Small tables with named rows and columns. After each table, cells are looked up by row and column.

ketifer.csv
,soge,zasesit,ritoz,fevum,feni,zis,pef,vam,tasip
nemu,-82,1,-21,-34,16,-43,-6,-6,30
tadosar,-19,-35,11,-38,-67,31,-4,-11,-48
tisutud,60,-28,4,7,-51,32,-14,-17,-62

What is the pef of tisutud in ketifer? -14
What is the feni of tadosar in ketifer? -67
What is the soge of tisutud in ketifer? 60
What is the tasip of tadosar in ketifer? -48
What is the vam of nemu in ketifer? -6
What is the zasesit of nemu in ketifer? 1
What is the soge of nemu in ketifer? -82
What is the soge of tadosar in ketifer? -19
What is the vam of tisutud in ketifer? -17
What is the ritoz of nemu in ketifer? -21

Table vekuzan
,tel,piv,loda,kurirad,mesovir,rapoz,lev,suza,nezivib
sor,0.097,0.090,0.035,0.546,0.076,0.229,0.042,0.032,0.106
lar,0.080,0.062,0.098,0.411,0.092,0.115,0.140,0.160,0.095
teti,0.131,0.053,-0.545,0.738,0.116,0.299,0.233,0.267,0.120
matodop,0.099,0.095,0.145,-0.080,0.172,0.006,0.079,0.024,0.068
dip,0.085,0.083,0.044,0.610,0.014,0.256,0.060,0.096,0.118
nad,0.119,0.109,-0.043,0.405,0.133,0.218,0.003,-0.054,0.096
vomeben,0.083,0.008,0.029,0.041,0.281,-0.154,0.355,0.341,0.046
gezur,0.077,0.070,0.225,0.127,0.134,0.018,0.123,0.114,0.076
zopu,0.095,0.096,0.102,-0.071,0.121,0.044,0.086,0.067,0.081
buk,0.083,0.086,-0.217,0.191,-0.109,0.253,0.166,0.320,0.144
kib,0.080,0.104,0.016,0.071,-0.065,0.198,0.075,0.167,0.125
zer,0.058,0.103,0.360,-0.074,-0.028,0.071,0.039,0.089,0.101

nezivib of zer: 0.101
loda of vomeben: 0.029
tel of vomeben: 0.083
suza of lar: 0.160
piv of zer: 0.103
tel of zer: 0.058
mesovir of lar: 0.092
mesovir of zer: -0.028
kurirad of sor: 0.546
piv of gezur: 0.070
lev of zer: 0.039
piv of lar: 0.062
piv of teti: 0.053
loda of teti: -0.545
Which row has the largest rapoz? teti

Table vad
,bif,niluban,fibegeg,gagedo,rufe,meku,pulidab
nosilo,0.466,-0.449,-0.123,-0.478,-0.049,0.386,-0.759
zazibu,-0.243,-0.024,-0.102,-0.017,-0.120,-0.224,0.050
mafuzi,-0.769,0.291,-0.086,0.325,-0.172,-0.677,0.650

fibegeg of mafuzi = -0.086
rufe of mafuzi = -0.172
gagedo of zazibu = -0.017
pulidab of zazibu = 0.050
bif of nosilo = 0.466
gagedo of mafuzi = 0.325
bif of zazibu = -0.243
niluban of zazibu = -0.024
meku of mafuzi = -0.677
gagedo of nosilo = -0.478
Which row has the largest niluban? mafuzi

Table zon
         merata  zaranor  vup  betova
kidoni       47       32   27      32
ladi         14       69   24      69
vuful        36       77   59      76
ker          26       55   18      54
numaf        14       73   28      73
bamesez      17       77   44      76
bobaf        36       40   22      40
gevatu       21       61   19      62
pedifa       49       68   69      68
sim          23       56   17      56
rona         83       25   69      25

What is the vup of rona in zon?
69
What is the zaranor of sim in zon?
56
What is the betova of ladi in zon?
69
What is the merata of bobaf in zon?
36
What is the vup of ker in zon?
18
What is the zaranor of ker in zon?
55
What is the zaranor of bobaf in zon?
40
What is the merata of numaf in zon?
14
What is the vup of numaf in zon?
28
What is the vup of vuful in zon?
59
What is the vup of pedifa in zon?
69
What is the zaranor of vuful in zon?
77
What is the vup of gevatu in zon?
19
What is the zaranor of pedifa in zon?
68
Row with the largest merata: rona

muvez:
|  | lasafi | saru | kipunuk | susebag | rabofe | givamep | ruberu | pobi |
|---|---|---|---|---|---|---|---|---|
| belevi | -0.57 | 0.63 | 0.63 | 0.08 | -0.62 | 0.64 | 0.63 | -0.63 |
| sedibab | 0.18 | 0.53 | 0.52 | 0.60 | -0.40 | 0.59 | 0.54 | -0.40 |
| tal | 0.15 | 0.07 | 0.11 | 0.61 | -0.58 | 0.01 | 0.09 | -0.59 |
| zibezur | 0.12 | 0.83 | 0.79 | 0.75 | -0.44 | 0.76 | 0.83 | -0.43 |
| zod | -0.28 | 0.62 | 0.57 | -0.02 | 0.38 | 0.59 | 0.61 | 0.37 |
| bab | -0.14 | 0.62 | 0.50 | -0.05 | 0.43 | 0.54 | 0.58 | 0.43 |
| volifad | -0.55 | 0.56 | 0.57 | 0.09 | -0.49 | 0.52 | 0.56 | -0.50 |
| rifoti | -0.30 | 0.58 | 0.56 | -0.02 | 0.29 | 0.54 | 0.58 | 0.29 |
| mevifef | 0.28 | -0.09 | -0.09 | 0.53 | -0.05 | -0.05 | -0.09 | -0.04 |

rabofe of bab = 0.43
saru of tal = 0.07
lasafi of mevifef = 0.28
susebag of belevi = 0.08
rabofe of zod = 0.38
susebag of tal = 0.61
rabofe of mevifef = -0.05
lasafi of rifoti = -0.30
givamep of zibezur = 0.76
kipunuk of volifad = 0.57
rabofe of belevi = -0.62
lasafi of volifad = -0.55
susebag of zibezur = 0.75
ruberu of mevifef = -0.09
saru of sedibab = 0.53
givamep of rifoti = 0.54
kipunuk of bab = 0.50

Table liburep
|  | sibedi | nev | lutaved | dom | fatig |
|---|---|---|---|---|---|
| paze | 75 | 60 | 66 | 16 | 53 |
| roked | 68 | 59 | 64 | 39 | 51 |
| meku | 46 | 58 | 59 | 33 | 51 |
| murigo | 82 | 70 | 79 | 32 | 56 |
| kelabi | 65 | 47 | 52 | 25 | 45 |
| dup | 53 | 46 | 49 | 25 | 42 |
| lon | 69 | 59 | 64 | 15 | 53 |
| vavugur | 64 | 45 | 49 | 29 | 45 |

What is the fatig of dup in liburep?
42
What is the dom of roked in liburep?
39
What is the nev of dup in liburep?
46
What is the dom of meku in liburep?
33
What is the lutaved of vavugur in liburep?
49
What is the sibedi of vavugur in liburep?
64
What is the nev of kelabi in liburep?
47
What is the fatig of vavugur in liburep?
45
What is the lutaved of lon in liburep?
64
What is the sibedi of kelabi in liburep?
65
What is the lutaved of dup in liburep?
49
What is the dom of murigo in liburep?
32
What is the fatig of murigo in liburep?
56
What is the nev of vavugur in liburep?
45
What is the sibedi of murigo in liburep?
82
What is the dom of vavugur in liburep?
29
What is the dom of dup in liburep?
25
What is the lutaved of roked in liburep?
64
What is the dom of kelabi in liburep?
25
What is the nev of roked in liburep?
59
Row with the largest sibedi: murigo

vin =
	sol	penida	govuze	monis
temopus	73	-75	36	-11
nid	46	-18	-73	-3
tus	56	-21	-63	1
bozu	57	-21	-62	1
rir	-72	81	-41	14

bozu, monis: 1
bozu, penida: -21
temopus, govuze: 36
nid, sol: 46
nid, monis: -3
temopus, monis: -11
rir, penida: 81
rir, sol: -72
tus, govuze: -63
tus, monis: 1
temopus, penida: -75
nid, govuze: -73
tus, sol: 56
rir, monis: 14
temopus, sol: 73
bozu, sol: 57
rir, govuze: -41
bozu, govuze: -62

Table girafiz
|  | retenol | tek |
|---|---|---|
| tuneto | 57.64 | -36.98 |
| lidin | 44.24 | -72.36 |
| rakef | 24.54 | -90.05 |
| nezi | 50.64 | -45.52 |
| zef | 47.29 | -57.02 |
| lafot | 79.69 | -19.91 |
| divo | 64.09 | -27.65 |
| resabor | 53.28 | -43.45 |
| baz | 39.51 | -76.41 |
| rem | 38.89 | -61.15 |

What is the retenol of baz in girafiz?
39.51
What is the tek of lafot in girafiz?
-19.91
What is the tek of baz in girafiz?
-76.41
What is the retenol of resabor in girafiz?
53.28
What is the retenol of lidin in girafiz?
44.24
What is the tek of lidin in girafiz?
-72.36
What is the retenol of nezi in girafiz?
50.64
What is the retenol of rakef in girafiz?
24.54
What is the tek of resabor in girafiz?
-43.45
What is the retenol of zef in girafiz?
47.29
What is the tek of rem in girafiz?
-61.15
What is the tek of zef in girafiz?
-57.02
What is the tek of tuneto in girafiz?
-36.98
What is the retenol of rem in girafiz?
38.89

Table nifeli
         taz  latule  loku  mudis  sumefa
tus      133     120   154    129     153
zes      130     106   100    142     117
tagegu   101      75   107     99      94
fidiba   132     129   100    156      83
leremo   108     115   121    116      99
dez      115      85   132    140     104
pomolor  102      87    79    121     137
bip       95     130   151    107      95
lir      104     105   127     89     117
mer      155     138    84     61     114
niso     115     128   108    165     120
tilo      89     144   112    103     114
gamed     90      88    99    147      94
suse     122     211   126    100     108

What is the latule of mer in nifeli?
138
What is the taz of suse in nifeli?
122
What is the mudis of zes in nifeli?
142
What is the latule of zes in nifeli?
106
What is the loku of niso in nifeli?
108
What is the sumefa of gamed in nifeli?
94
What is the sumefa of zes in nifeli?
117
What is the latule of tilo in nifeli?
144

Table povav
|  | nerubo | tafim | dib | dopug | pudana |
|---|---|---|---|---|---|
| degusap | -58.343 | 71.476 | -5.403 | 65.900 | -4.778 |
| tib | -31.415 | -4.121 | -14.134 | -40.965 | 0.540 |
| mav | 68.276 | -2.283 | -17.841 | 2.962 | 41.033 |
| kurivib | -6.646 | 4.883 | 28.649 | -21.285 | -10.473 |
| zilape | 67.319 | 2.200 | 71.278 | -43.390 | 80.509 |
| nefev | 33.649 | 23.225 | 14.531 | 12.011 | -28.844 |
| bupasa | -18.390 | 3.317 | 13.852 | -56.742 | -19.052 |
| levo | -4.035 | -10.153 | 35.133 | 20.284 | 54.275 |
| dodor | 31.635 | 31.627 | 7.664 | 19.975 | -74.290 |
| pib | 79.657 | -0.670 | -7.188 | -27.001 | 43.047 |
| kena | 78.461 | -1.119 | -11.918 | -18.775 | 41.857 |
| pum | -17.626 | 18.309 | 17.819 | 37.040 | 4.975 |
| rogila | 4.111 | -19.462 | -30.743 | 1.616 | 0.638 |
| mipud | 20.525 | 13.871 | 11.848 | 43.309 | 10.017 |

What is the dopug of degusap in povav? 65.900
What is the dopug of kena in povav? -18.775
What is the tafim of mipud in povav? 13.871
What is the pudana of degusap in povav? -4.778
What is the dopug of mipud in povav? 43.309
What is the pudana of nefev in povav? -28.844
What is the nerubo of nefev in povav? 33.649

